Each path below is one point turned by a fixed rotation once a step. After each direction that follows a path, write how fast that rotation turns it, in degrees a step (0 if it stays still).
Each turn is a multiple of 5 degrees from 10 to 175, or 0.
Each row of a path follows its step; steps can be skipped.

step 0: [10,-3,-11,-23,4,-32,3,16,34,-11,0,-16,8,4,24,21,6,18,-6,6,9,27,-14,-14,29,7,-6,-4,-18,-46,-22,-37,-6,-18,7,1,1,-14,-20,-37,-18,6,-23,-15,-16,13,-1,26,12,-15,8,29,4,6,-29,-37,20,4]
step 1: [23,3,-14,-13,3,-11,-30,-24,9,-9,-5,-9,2,-8,-3,3,-23,1,11,-10,5,-20,-7,15,21,-21,-2,17,-7,-7,-8,-3,-28,33,-2,-6,26,-13,-38,46,35,-10,-36,47,32,-9,0,-6,-3,16,21,-31,20,-2,-7,-3,-6,13]
step 2: [17,2,-16,-2,-15,-16,2,32,-33,-28,6,23,21,3,13,-12,16,-5,-23,-4,14,-40,12,5,-10,-4,-4,-15,19,17,36,-1,-5,-32,26,-28,-42,-6,-7,5,11,0,-4,-2,-26,-30,12,-2,29,5,-18,-18,13,15,12,-12,-29,-1]
step 3: [-21,-6,-34,1,20,-2,16,-30,24,3,0,-10,7,6,30,12,7,-23,10,24,6,41,12,4,-13,6,33,23,25,12,16,14,-15,0,41,-3,0,-7,10,-4,15,34,31,-13,39,23,15,8,12,-20,-23,4,-2,13,-13,-7,-4,-11]
step 5: [-35,-24,2,-50,16,0,12,15,-9,6,1,-19,8,14,-4,15,-7,-11,9,2,11,2,11,28,13,9,-8,-41,14,-9,-9,-4,15,-27,-32,-30,24,25,-15,11,-11,20,0,1,-42,-6,22,30,-9,0,-1,-6,11,4,37,-6,19,12]
step 6: [0,-17,-20,11,19,4,-30,6,-19,-9,9,-26,-3,-22,16,-10,-27,-9,-6,6,13,-1,-25,-9,2,3,36,25,0,27,-24,-15,7,-7,-23,-24,-4,-23,42,7,17,9,-8,17,2,33,-25,-44,13,3,17,-9,2,-3,23,25,30,0]
step 7: [45,-1,31,-5,-39,42,15,8,-14,13,-23,-10,2,4,-14,-9,13,-18,-4,15,-8,1,13,1,-66,-17,-9,-4,8,-7,20,8,6,1,-11,-18,-9,-29,7,-13,-26,-13,16,12,9,-11,-28,14,18,-11,11,-15,8,12,-11,3,12,-21]
step 8: [-24,-1,15,32,-7,27,14,-3,16,30,15,9,6,-4,-12,-27,16,7,22,37,-22,21,-20,7,6,2,33,-30,4,44,0,25,-8,6,17,-11,35,25,-20,2,4,-17,-6,-37,-5,-7,12,-6,4,-3,9,25,1,-17,16,-18,-6,-7]
step 10: [2,54,18,-15,13,15,-13,6,28,8,8,-10,-8,1,-15,10,-21,-12,1,-36,-34,19,10,-4,26,8,-44,16,-1,-21,7,6,27,-12,-21,-37,-6,-9,-14,-1,-15,-24,37,-14,-7,5,3,-8,-2,31,-6,-8,-13,-3,4,-14,27,7]
step 11: [41,-16,2,30,-13,-4,-22,26,-9,-7,19,7,-5,-13,-12,-3,-12,-2,-48,5,9,-1,1,6,15,3,-7,-17,-12,-7,-38,21,14,5,19,-29,23,25,2,-8,20,15,-1,16,13,5,-3,-19,-25,15,19,45,-26,-8,-25,24,-23,-5]
step 12: [21,12,3,15,-6,6,7,-28,-5,1,-59,37,-9,40,25,-4,8,21,-4,-6,16,-31,-12,30,-9,17,22,14,-16,-29,14,8,2,-31,-7,8,3,-32,5,-7,6,-18,-14,-28,4,0,2,16,-2,-11,20,15,-7,1,-20,4,-5,18]
step 14: [-5,-10,10,23,36,-34,17,3,-19,-29,-9,-4,35,-1,-2,15,0,4,3,-10,29,-9,15,-21,-2,-4,5,19,-7,1,7,16,22,33,12,20,-33,54,-1,17,2,-21,8,29,4,-23,10,21,-28,19,2,-9,-9,2,-7,-29,-7,-5]
Speeds:
[1,-5,-3,9,-4,2,4,8,10,4,-2,5,-5,7,-1,4,3,-4,-7,-7,1,-3,2,-3,6,1,9,-12,4,6,-5,0,4,5,-2,-5,-5,7,-1,-2,3,1,-2,3,-5,3,6,1,-2,2,-4,-3,1,8,2,-9,3,-8]  125
[4,4,-7,-13,-2,-4,-2,6,1,8,3,-9,3,-4,4,5,0,4,0,-2,2,-1,6,-1,3,3,9,-1,3,4,8,-6,-5,-1,5,7,-5,-4,-7,10,0,7,-8,7,1,-4,-1,-2,0,-12,-4,2,1,-1,-1,-4,-2,-3]  20
[-5,-3,-4,-3,-4,-2,-2,-5,-4,-6,-8,2,-6,-8,5,-3,-2,-11,6,-2,6,-1,3,-3,-6,-1,1,-3,6,-2,1,-13,-2,0,12,-2,5,10,-5,-2,2,-2,2,1,-1,2,-1,-2,3,0,-3,-1,12,3,3,1,6,3]  25
[5,-8,10,0,-2,8,3,2,2,-1,10,3,2,-6,3,2,3,5,0,2,6,4,4,1,-5,4,-4,0,2,-4,-7,0,0,7,0,-2,-7,2,-10,3,4,-8,0,-3,11,5,6,1,0,-10,3,6,-2,2,-4,-2,8,6]  100
[-4,6,-1,4,5,18,-4,0,7,-1,-1,-5,-4,-6,2,-1,-8,2,7,-1,4,-9,1,3,2,7,6,7,-4,5,0,6,0,2,4,5,4,-4,-5,5,2,4,6,-3,-3,-3,1,5,-1,6,0,-1,1,8,0,-4,4,7]  160
[-1,0,1,8,0,-3,0,3,5,-2,0,-2,-3,6,-3,0,0,6,8,-1,-6,13,3,4,8,-7,-2,-5,8,5,6,0,-1,-13,0,-6,5,-3,-5,0,-3,5,4,3,3,5,-1,5,4,-2,-2,5,2,0,0,-3,7,13]  145
[4,9,2,3,-3,-7,2,2,3,0,-6,4,-2,-1,-15,0,4,3,-2,-3,3,-3,1,-1,2,4,6,-1,-9,-5,8,1,5,1,6,1,3,1,-4,5,-2,-7,4,-1,-5,7,-2,-8,-9,0,-1,11,-1,-4,-7,6,9,1]  25
